(in the rows, 128 means zero)
Rotation paths and how fast each direction turns (degrees each step):
Each turn is a multiple of 5 degrees from 10 to 175, or 0.
Each row of a path follows its step; steps can be skipped.
path 1
step 0: [132 136 123 142 125 112 126 131 118 119 128 121 124 127 137 129 126 122
 138 140 133 135 131 134 124 128 125 124 127 117 141]
step 1: [123 128 133 120 133 122 111 141 124 125 131 132 125 140 132 124 126 118
 134 131 124 125 126 118 128 120 123 118 129 125 145]
step 3: [118 126 131 138 143 114 120 135 137 122 126 121 128 127 130 132 134 121
 139 131 132 130 129 138 125 122 119 134 130 115 128]
step 4: [126 121 135 129 133 113 126 126 120 128 121 134 128 137 127 132 131 111
 128 127 122 135 128 128 122 110 130 116 120 126 129]
step 5: [120 127 134 130 130 133 123 125 134 141 127 121 136 132 136 127 128 121
 119 143 124 132 132 134 116 123 116 122 118 121 138]
step 6: [128 129 119 129 140 114 121 139 128 144 126 121 119 123 124 123 136 125
 129 134 131 132 132 129 119 128 126 117 129 115 123]
step 8: [129 128 137 130 139 125 116 127 133 135 123 137 137 129 132 138 127 137
 125 125 117 130 132 137 116 137 126 115 120 119 134]
step 9: [133 140 123 131 136 112 131 136 129 129 117 130 135 123 126 117 134 128
 123 131 126 122 140 140 129 124 119 124 118 121 128]
step 10: [125 129 126 126 130 112 119 132 126 132 115 112 138 133 125 129 120 122
 135 128 124 123 133 131 122 130 137 121 121 138 139]
step 11: [134 130 123 115 127 124 119 120 133 130 118 126 131 137 139 127 126 135
 129 120 128 124 139 124 115 125 125 121 122 112 136]
Directions:
[131 128 129 127 131 127 134 127 133 127 124 125 135 129 123 129 126 128
 130 128 125 135 128 128 133 123 129 130 125 127 129] => 65
[131 127 131 127 132 125 132 128 132 129 132 122 130 129 128 128 129 128
 128 127 132 122 129 123 123 128 134 130 131 127 127] => 90
[122 131 124 131 129 123 128 128 122 129 127 124 130 122 125 129 131 128
 132 128 131 129 129 126 129 129 130 134 128 128 126] => 110
[126 125 125 121 124 128 125 127 130 130 128 121 128 130 124 122 129 130
 131 131 129 128 129 125 131 131 125 123 130 128 128] => 80
[129 131 130 126 130 129 128 129 126 129 130 131 125 124 125 122 130 128
 129 121 126 127 133 124 130 119 127 126 128 128 126] => 140
path 2
step 1: [128 117 120 118 134 131 133 112 119 133 129 126 124 126 125 143 123 137
 132 150 129 140 144 122 132 119 128 133 131 135 133]
step 2: [125 134 127 135 126 142 134 127 117 119 107 120 133 115 131 132 122 128
 130 134 123 119 148 121 125 130 126 131 144 129 131]
step 3: [131 121 124 119 123 125 127 125 123 131 125 118 114 120 119 141 116 126
 134 143 125 144 139 136 128 138 118 133 136 127 141]
step 4: [122 123 133 129 129 148 135 113 113 119 121 111 126 121 128 138 125 130
 133 132 126 134 139 119 122 122 128 135 131 126 113]
step 5: [121 129 126 133 115 130 120 127 118 127 130 131 116 112 124 137 130 127
 120 143 125 131 151 132 124 132 115 127 138 127 136]
step 6: [138 120 128 131 134 133 132 119 113 129 121 109 109 125 123 129 127 128
 139 126 117 141 141 116 129 124 128 122 134 127 129]
step 8: [135 124 124 127 115 135 126 127 123 131 121 123 108 125 134 142 125 127
 129 132 124 142 134 119 116 117 128 118 146 124 132]
step 9: [131 127 118 135 133 130 122 108 108 111 124 118 122 131 127 133 133 125
 132 133 127 130 135 134 134 134 114 123 141 130 122]
step 11: [141 121 115 131 117 135 116 112 111 123 126 118 119 130 135 145 127 125
 135 132 126 120 135 126 135 123 125 120 125 123 132]
step 12: [134 134 117 122 125 124 127 116 120 130 125 120 117 124 128 129 136 131
 119 134 133 128 137 118 132 124 122 142 154 139 121]
Directions:
[128 127 124 130 133 125 132 132 125 125 125 131 128 130 125 120 130 128
 127 130 126 128 133 126 127 131 126 123 130 130 130] => 100
[125 123 129 127 125 128 126 129 122 125 132 129 125 130 124 126 130 127
 129 126 130 125 130 130 122 128 125 132 123 124 124] => 65
[124 132 131 125 126 123 129 126 127 131 125 127 127 130 132 126 130 122
 133 130 133 128 131 131 127 129 132 124 126 129 126] => 0
[131 131 129 129 124 130 127 128 133 128 124 131 123 132 126 129 128 124
 132 122 129 126 131 128 130 128 122 129 128 129 133] => 125
[130 126 127 126 123 127 123 131 130 128 130 131 127 122 129 125 125 128
 133 130 127 127 127 125 129 131 129 122 130 120 129] => 135
path 3
step 0: [124 136 119 140 121 124 123 123 136 127 125 124 133 133 120 118 126 131
 125 116 132 129 123 125 141 122 128 136 147 122 145]
step 1: [116 136 120 121 117 119 121 129 128 130 138 117 136 129 144 133 127 129
 112 126 134 126 132 126 125 127 127 125 146 138 133]
step 2: [131 140 126 132 122 137 123 126 138 134 131 131 128 119 138 148 128 131
 130 137 130 121 127 113 131 124 123 141 141 130 120]
step 3: [133 132 117 140 138 130 122 126 140 139 131 136 126 123 138 133 130 133
 131 121 145 134 130 134 144 123 122 123 136 121 135]
step 4: [142 133 117 127 129 118 133 132 130 128 139 133 134 125 144 124 137 123
 122 131 138 126 137 132 116 114 131 117 138 127 124]
step 5: [143 137 128 130 125 134 141 125 132 128 132 138 128 124 118 129 133 123
 127 132 127 123 132 111 129 111 134 137 143 121 137]
step 6: [121 125 119 132 132 123 123 127 131 132 140 130 129 137 123 132 133 129
 124 118 128 137 140 122 135 125 136 128 142 125 154]
step 7: [125 134 125 127 118 118 118 135 126 122 146 130 130 125 142 138 131 131
 131 132 125 131 142 118 119 124 136 129 133 144 131]
step 9: [134 124 111 138 133 123 122 128 128 136 137 141 130 128 127 126 129 130
 139 109 134 129 136 141 123 133 122 123 140 128 132]
step 11: [126 130 131 125 123 129 142 123 125 135 132 145 131 125 106 143 126 122
 124 129 129 125 132 121 137 127 125 128 142 126 136]
Directions:
[127 130 131 128 126 122 127 131 124 123 128 128 131 127 132 126 126 129
 123 130 131 128 130 131 128 124 129 122 126 134 127] => 120
[130 130 130 128 131 129 134 128 127 129 124 131 131 126 129 127 129 128
 131 130 125 133 133 133 127 125 123 124 131 123 125] => 60
path 4
step 0: [133 124 107 126 122 143 120 113 133 125 130 145 131 117 126 130 125 131
 136 143 129 124 134 124 124 134 131 130 134 132 128]
step 1: [136 122 118 119 121 132 122 130 136 128 132 141 125 127 113 119 116 121
 127 131 127 131 147 120 118 127 138 142 132 126 130]
step 2: [135 120 128 126 109 134 134 125 135 133 120 151 128 128 113 130 124 111
 122 132 125 127 131 120 134 128 130 127 128 129 123]
step 4: [125 120 125 130 123 127 117 132 132 120 114 135 117 116 115 126 126 121
 128 117 123 132 131 120 123 121 130 126 147 142 125]
step 6: [125 116 118 134 125 143 120 127 131 125 120 140 136 133 128 133 140 133
 119 125 127 121 139 138 132 116 124 131 142 139 127]
step 7: [122 112 119 135 130 126 124 132 130 125 126 138 120 130 124 131 123 130
 114 107 130 119 139 132 122 124 124 146 132 128 124]
step 8: [126 110 119 127 120 125 139 131 115 131 125 135 130 130 130 137 131 113
 115 111 137 119 128 133 127 126 133 126 132 134 124]
step 9: [127 120 131 137 132 130 123 117 112 123 127 132 123 127 127 140 137 119
 114 123 136 126 144 144 119 126 130 120 130 126 126]
step 10: [137 114 125 137 132 131 124 126 121 116 125 132 113 126 131 120 132 125
 127 116 137 121 128 135 109 137 123 119 137 132 120]
step 12: [129 123 120 134 123 142 138 115 138 121 135 129 124 133 131 130 125 122
 132 132 141 117 139 146 124 131 130 121 142 125 130]
Directions:
[126 126 119 126 130 129 132 129 132 130 133 131 132 128 130 132 127 132
 128 128 126 128 129 129 127 125 126 133 127 128 133] => 55
[127 129 126 130 131 133 126 129 130 126 128 125 125 124 127 126 129 129
 128 128 127 132 132 135 131 125 137 128 128 127 129] => 125
[130 126 129 134 131 130 129 127 130 128 130 123 128 133 132 131 125 128
 125 127 131 124 124 128 121 128 131 123 128 126 131] => 20
[132 129 127 132 126 131 129 129 133 125 127 127 132 128 122 130 123 125
 134 134 127 132 129 123 126 130 129 129 126 128 129] => 25
path 5
step 0: [136 115 134 122 119 119 132 136 120 126 125 137 129 125 142 138 134 126
 136 115 126 135 138 136 125 133 122 128 120 128 114]
step 1: [132 118 128 126 114 125 125 122 122 128 123 121 118 131 127 114 121 142
 123 123 134 126 132 144 133 122 142 134 125 134 121]
step 2: [124 140 118 142 123 128 130 130 121 131 127 143 118 119 126 119 126 128
 118 135 115 116 121 143 132 127 123 123 127 125 127]
step 4: [119 126 130 136 122 126 135 112 125 125 134 128 138 129 126 139 130 126
 117 129 138 149 122 130 124 119 134 126 138 132 135]
step 7: [124 129 118 124 130 121 145 125 132 120 126 132 122 113 118 116 130 136
 118 127 119 131 117 132 120 133 125 128 128 134 115]
step 8: [132 115 128 143 131 128 134 135 129 129 127 116 139 114 126 123 133 132
 130 135 121 127 130 136 145 143 123 127 133 122 131]
step 9: [125 122 127 137 128 128 128 136 108 124 118 125 129 126 123 128 133 122
 118 124 137 134 128 122 131 118 136 128 148 126 141]
step 10: [126 146 140 120 130 125 126 122 120 123 124 146 136 128 127 127 130 122
 124 116 126 137 136 135 130 136 123 139 136 127 132]
step 11: [132 123 145 117 109 127 114 124 138 129 123 123 119 118 138 131 123 123
 120 134 125 135 132 129 127 138 131 130 128 127 128]
step 12: [129 120 119 122 107 134 144 123 128 135 121 129 124 125 130 123 126 132
 128 125 116 124 118 128 111 123 127 133 134 128 130]
Directions:
[129 127 132 131 127 129 124 133 122 126 124 128 128 130 127 126 127 134
 123 126 125 130 132 127 128 129 123 131 128 126 125] => 40
[124 130 127 131 126 129 123 125 133 127 127 130 125 127 125 129 133 128
 128 131 125 130 130 130 135 131 123 125 124 126 130] => 125
[127 128 130 127 124 128 129 134 129 126 131 131 123 130 124 131 125 129
 126 128 127 132 120 127 131 124 129 124 132 129 129] => 145
[127 129 132 127 125 127 135 127 130 131 127 126 131 128 125 131 125 127
 122 131 127 123 131 123 127 132 127 123 127 127 125] => 85
[131 127 133 125 128 124 122 127 128 130 130 121 131 130 127 127 128 132
 128 132 127 127 128 129 133 128 131 127 130 134 130] => 145
path 6
step 1: [138 138 123 124 134 140 131 141 120 130 120 128 111 145 130 132 132 131
 132 134 137 134 134 136 138 123 134 120 116 125 135]
step 2: [126 126 137 126 134 125 134 135 124 118 116 127 144 140 118 146 133 128
 136 127 120 125 126 123 135 129 139 119 133 144 125]
step 3: [125 140 137 129 132 115 140 133 142 125 127 118 125 122 135 129 115 122
 131 137 124 139 114 126 121 132 129 137 145 132 132]
step 4: [132 126 125 143 132 122 130 134 119 114 131 127 109 137 138 124 119 136
 123 131 126 128 119 134 117 136 121 120 114 121 131]
step 6: [122 126 128 121 125 128 139 124 135 131 121 132 132 102 123 123 117 129
 125 129 134 114 117 114 126 133 120 135 132 136 124]
step 7: [136 138 120 139 136 135 136 123 122 135 139 126 120 120 132 114 129 127
 128 125 125 129 132 118 122 116 109 121 121 119 133]
step 8: [127 118 116 128 129 141 126 143 126 133 123 137 123 129 115 140 136 117
 126 126 134 127 141 133 133 118 128 117 118 124 138]
step 9: [123 137 133 118 137 142 134 132 138 125 120 125 144 134 114 131 124 129
 139 133 135 115 127 118 141 125 132 133 137 130 126]
step 11: [140 125 128 145 124 124 132 141 131 124 123 131 112 147 134 139 124 128
 130 128 130 127 130 142 122 122 137 117 131 127 134]
step 12: [115 120 144 125 127 122 122 127 128 115 125 129 129 139 112 138 128 126
 122 145 127 118 112 126 126 133 132 122 133 131 122]
Directions:
[128 125 124 119 129 127 132 126 127 129 130 131 125 126 129 124 133 123
 132 125 128 125 126 127 127 125 127 125 128 125 124] => 45
[129 127 130 125 129 124 126 126 132 128 128 118 129 123 124 128 128 129
 132 127 130 126 125 128 131 130 124 128 132 127 130] => 110
[125 128 130 127 133 124 130 127 122 130 130 128 133 127 131 129 123 126
 126 129 134 125 128 130 127 125 131 124 128 127 133] => 0
[131 124 133 127 130 130 131 128 131 131 129 126 130 131 130 136 134 126
 124 126 129 124 127 131 127 128 125 130 124 129 127] => 110
[128 126 129 133 127 124 132 129 131 126 132 129 126 129 126 127 130 124
 123 128 127 129 130 128 129 129 126 126 132 118 132] => 95
path 7
step 0: [138 131 147 117 136 127 131 124 136 140 125 123 115 131 122 128 140 121
 130 127 123 111 114 131 141 125 132 131 120 127 125]
step 1: [123 132 136 122 123 129 130 123 127 118 126 135 122 134 140 130 131 125
 134 145 133 120 143 121 139 111 136 132 141 141 120]
step 3: [122 126 126 133 137 124 146 130 122 140 133 125 124 150 124 134 131 129
 129 132 121 110 136 119 131 140 131 134 121 127 136]
step 5: [116 130 134 146 122 133 117 113 133 124 121 126 140 134 119 140 133 119
 132 121 121 121 131 121 119 120 136 134 140 135 129]
step 6: [116 112 130 133 139 111 136 139 134 139 109 133 125 122 119 129 127 134
 129 130 131 131 134 116 117 132 134 125 131 131 134]
step 8: [131 129 141 114 118 121 122 129 129 131 121 130 146 140 140 132 128 130
 125 136 128 127 121 116 127 117 140 129 146 121 131]
step 9: [119 115 118 143 132 123 124 126 136 128 130 118 132 129 139 131 139 128
 130 141 133 133 122 126 118 129 122 111 143 138 124]
step 10: [122 139 125 127 127 133 143 123 134 142 124 129 132 136 123 131 125 147
 126 131 126 127 118 115 124 141 111 121 127 124 140]
step 11: [118 129 121 120 134 124 117 120 122 134 123 129 123 139 145 123 129 127
 137 126 127 124 116 130 135 119 134 117 122 111 144]
step 12: [115 149 136 129 118 121 121 113 133 129 128 126 130 116 132 119 136 125
 130 133 123 123 117 130 113 126 133 123 137 135 120]
Directions:
[134 127 126 129 132 124 134 122 129 129 124 127 130 130 126 125 129 129
 125 129 128 129 133 132 126 129 125 127 124 130 133] => 100
[124 132 127 134 132 130 129 126 128 121 131 131 127 135 130 127 128 129
 129 133 124 129 130 129 126 128 129 133 128 128 127] => 170
[126 130 134 128 129 131 130 129 129 135 127 129 133 133 130 133 125 128
 123 126 126 127 132 127 129 125 128 129 124 125 127] => 145
path 8
step 0: [113 133 132 126 135 140 114 132 136 120 121 127 138 123 135 129 122 122
 129 127 130 129 139 112 126 143 133 132 133 136 146]
step 1: [133 119 124 133 134 121 121 119 120 118 135 124 134 131 134 137 136 120
 116 123 121 128 118 122 114 136 119 136 143 140 139]
step 2: [132 121 128 138 119 110 123 131 142 138 114 125 124 122 134 124 125 118
 136 131 135 124 116 116 125 135 116 136 135 135 123]
step 5: [125 121 116 124 119 122 129 123 134 123 121 139 121 114 120 142 127 136
 132 127 121 125 113 120 126 137 124 127 135 149 124]
step 7: [134 126 127 142 143 128 112 135 124 113 127 123 125 141 131 142 118 123
 120 119 129 132 119 130 132 130 120 122 136 136 139]
step 8: [130 126 125 137 120 129 113 126 144 128 132 134 121 122 137 121 123 118
 128 119 132 127 119 112 130 143 141 130 138 143 127]
step 9: [116 123 129 119 135 120 124 129 134 126 119 140 141 127 129 125 137 115
 127 123 126 129 135 128 112 127 122 128 143 150 127]
step 10: [124 113 127 124 130 123 115 135 136 123 120 114 132 134 138 143 133 113
 128 123 131 127 120 125 130 131 110 134 133 117 123]
step 11: [129 130 116 128 127 134 118 126 138 123 126 130 115 119 128 128 113 131
 139 127 120 122 126 121 133 140 107 123 145 132 132]
step 12: [129 127 130 125 141 133 124 125 143 113 122 131 141 119 123 124 123 125
 129 135 118 135 130 109 114 139 131 139 126 135 130]
Directions:
[128 128 125 129 130 128 130 126 125 127 131 133 129 129 127 131 125 132
 125 128 125 126 128 136 126 126 123 125 133 134 128] => 175
[124 131 129 131 123 130 133 127 133 129 127 128 120 126 131 134 125 125
 127 130 127 125 130 127 125 126 129 126 129 128 128] => 125
[125 123 129 126 125 127 125 133 132 129 131 131 125 129 125 123 131 123
 127 127 129 128 129 134 129 124 127 129 131 128 123] => 60
[129 127 123 129 126 130 126 124 128 133 124 125 130 129 135 124 130 125
 127 127 126 128 132 130 123 132 123 127 129 126 126] => 45
[127 127 127 127 125 131 129 128 131 135 127 130 129 123 129 126 126 134
 131 127 132 124 130 128 135 131 128 129 130 132 130] => 125
[129 130 127 123 132 128 129 127 129 127 127 129 128 129 134 130 128 125
 131 120 129 130 128 129 131 128 133 121 130 129 125] => 35
path 9
step 1: [125 120 144 133 130 119 118 121 123 125 125 128 130 131 118 120 112 125
 126 135 141 128 128 126 131 118 138 123 130 133 127]
step 2: [135 133 134 139 129 137 136 132 139 128 137 136 136 120 127 121 126 136
 128 143 130 133 138 141 127 130 128 121 127 124 134]
step 3: [117 140 134 130 123 134 123 128 116 129 121 115 118 130 133 122 122 122
 125 139 125 121 134 133 131 144 127 128 125 122 128]
step 4: [123 128 144 130 126 123 130 125 134 121 120 136 131 138 118 135 120 129
 126 135 127 140 127 127 133 125 139 131 126 116 115]
step 5: [134 136 122 130 123 142 123 133 137 137 131 132 135 133 135 123 130 122
 125 141 134 147 132 125 135 130 121 131 130 126 134]
step 6: [124 139 131 127 129 142 127 112 121 131 111 129 128 130 128 121 114 116
 129 130 126 122 120 127 125 131 125 124 133 134 123]
step 7: [142 122 135 131 132 126 129 139 130 121 118 133 131 123 131 131 118 134
 128 145 132 131 118 127 130 118 130 124 128 125 114]
step 8: [126 137 130 135 120 131 125 138 127 142 131 141 126 118 134 127 128 126
 131 135 134 134 128 125 121 144 117 121 123 128 129]
step 10: [142 133 126 141 130 125 129 139 135 122 123 140 121 145 133 136 130 133
 127 132 126 136 121 135 126 127 128 130 135 122 123]
step 12: [140 131 143 124 133 124 133 114 132 120 131 127 123 131 130 122 114 122
 135 121 130 132 116 124 124 121 127 115 132 130 128]
Directions:
[122 127 127 125 124 125 130 126 125 132 125 128 124 129 128 125 129 122
 128 129 131 127 132 130 124 128 127 129 128 134 125] => 135
[121 127 127 129 125 135 129 128 127 127 125 126 129 123 126 125 128 129
 129 131 126 134 129 126 132 126 130 128 131 125 125] => 25
[129 122 125 126 124 128 125 130 127 132 128 132 135 131 127 129 132 129
 131 130 131 130 128 132 126 130 133 122 128 127 128] => 120
[129 125 126 126 132 135 129 128 130 128 128 128 127 133 124 129 128 125
 121 128 131 128 125 124 127 127 128 125 132 133 128] => 65
path 10
step 0: [140 131 116 125 137 131 134 122 121 131 137 127 120 122 141 122 121 123
 121 117 122 131 133 131 149 132 142 139 126 134 120]
step 1: [122 147 123 122 132 129 119 132 120 129 119 123 139 113 124 127 119 135
 139 123 131 138 142 124 137 128 139 134 138 128 119]
step 2: [127 127 133 115 131 128 129 129 123 119 118 115 118 129 136 135 124 121
 117 124 128 132 145 129 151 128 125 136 138 119 137]
step 3: [148 140 124 128 134 122 119 120 126 124 121 116 136 128 131 125 129 120
 136 126 125 130 145 130 136 130 126 129 129 151 134]
step 6: [137 138 125 133 125 134 123 127 126 138 119 123 123 113 136 131 125 116
 138 135 132 109 139 121 146 133 129 134 121 124 123]
step 7: [132 137 124 114 127 137 116 119 121 125 127 124 115 122 135 134 126 135
 140 140 124 145 129 127 139 122 133 137 117 127 137]
step 8: [115 140 123 133 121 115 125 131 117 126 113 120 125 128 136 135 130 122
 141 124 129 132 133 129 143 138 122 118 119 127 140]
step 9: [136 130 135 134 131 119 105 113 124 130 135 127 119 131 137 143 127 122
 132 131 128 122 122 128 147 130 130 130 135 132 135]
step 10: [127 135 111 135 132 130 119 130 113 128 138 129 133 129 125 140 122 123
 130 136 116 133 134 131 136 143 141 129 112 132 132]
step 12: [131 143 124 128 128 133 130 128 118 128 134 130 115 140 150 140 121 110
 130 128 125 133 137 135 136 126 132 131 128 129 117]
Directions:
[130 131 129 127 127 129 127 131 128 131 131 127 128 128 119 127 123 130
 127 130 124 123 132 132 130 125 127 128 127 122 129] => 80
[124 130 125 126 134 125 131 129 126 130 126 132 125 123 125 127 128 134
 132 126 123 133 127 127 125 128 127 127 128 126 130] => 110
[127 126 131 128 126 127 128 129 126 129 128 127 135 121 130 127 126 124
 131 127 128 123 127 122 127 131 126 128 130 121 131] => 155
[125 125 126 134 132 128 131 133 127 126 126 129 123 128 130 126 130 125
 124 125 128 125 131 127 130 130 129 131 121 124 129] => 175
[130 127 131 128 129 126 126 128 128 126 128 125 127 129 132 127 126 126
 131 125 131 133 134 129 125 121 122 123 125 126 132] => 70
[125 128 131 129 127 127 130 129 130 127 129 127 128 125 125 124 132 126
 121 132 125 128 125 126 123 122 129 122 128 129 126] => 0
path 11
step 0: [129 134 124 137 113 118 139 132 133 118 139 133 132 135 137 137 116 133
 125 125 127 118 111 125 138 106 127 134 135 136 127]
step 2: [137 129 124 139 147 137 130 129 115 129 129 116 118 131 125 133 118 127
 134 140 130 118 131 116 122 135 116 111 134 137 122]
step 4: [109 115 113 114 128 126 120 124 119 125 119 130 132 138 138 131 141 124
 128 111 132 134 126 134 125 129 121 117 132 124 115]
step 5: [126 132 130 141 116 110 124 128 128 140 129 122 129 117 145 143 131 134
 124 122 114 131 123 123 135 115 122 137 119 125 134]
step 6: [132 135 136 125 129 138 131 139 122 141 123 146 133 123 123 135 116 122
 122 122 147 142 123 125 136 124 144 130 134 124 134]
step 7: [128 124 125 141 133 133 123 136 133 131 132 112 130 140 114 126 126 129
 113 143 131 122 124 110 125 130 136 131 124 146 118]
step 8: [133 132 130 123 123 120 129 136 121 109 139 140 129 123 111 120 141 118
 135 150 121 125 131 128 136 134 123 122 133 119 129]
step 9: [130 122 116 126 134 128 113 121 130 126 125 142 123 142 145 123 134 140
 128 129 129 124 139 145 129 129 119 126 143 140 121]
step 10: [121 136 124 127 139 124 137 122 134 134 134 127 140 116 143 130 127 133
 133 128 127 131 132 123 120 116 105 138 115 112 125]
step 12: [117 129 134 142 132 123 130 125 126 130 148 121 134 146 118 139 117 127
 115 119 122 131 121 125 126 143 139 127 122 128 126]
Directions:
[128 126 128 128 129 128 126 130 129 129 126 128 131 129 135 125 126 126
 129 123 129 128 119 128 133 129 125 133 125 125 130] => 65
[124 128 124 124 131 128 127 126 131 129 129 128 130 135 129 129 126 126
 124 127 131 133 131 129 124 133 131 134 130 130 127] => 130
[129 126 124 131 128 125 128 129 129 131 129 129 127 121 129 129 122 128
 133 128 135 133 131 130 127 127 126 130 125 133 127] => 80
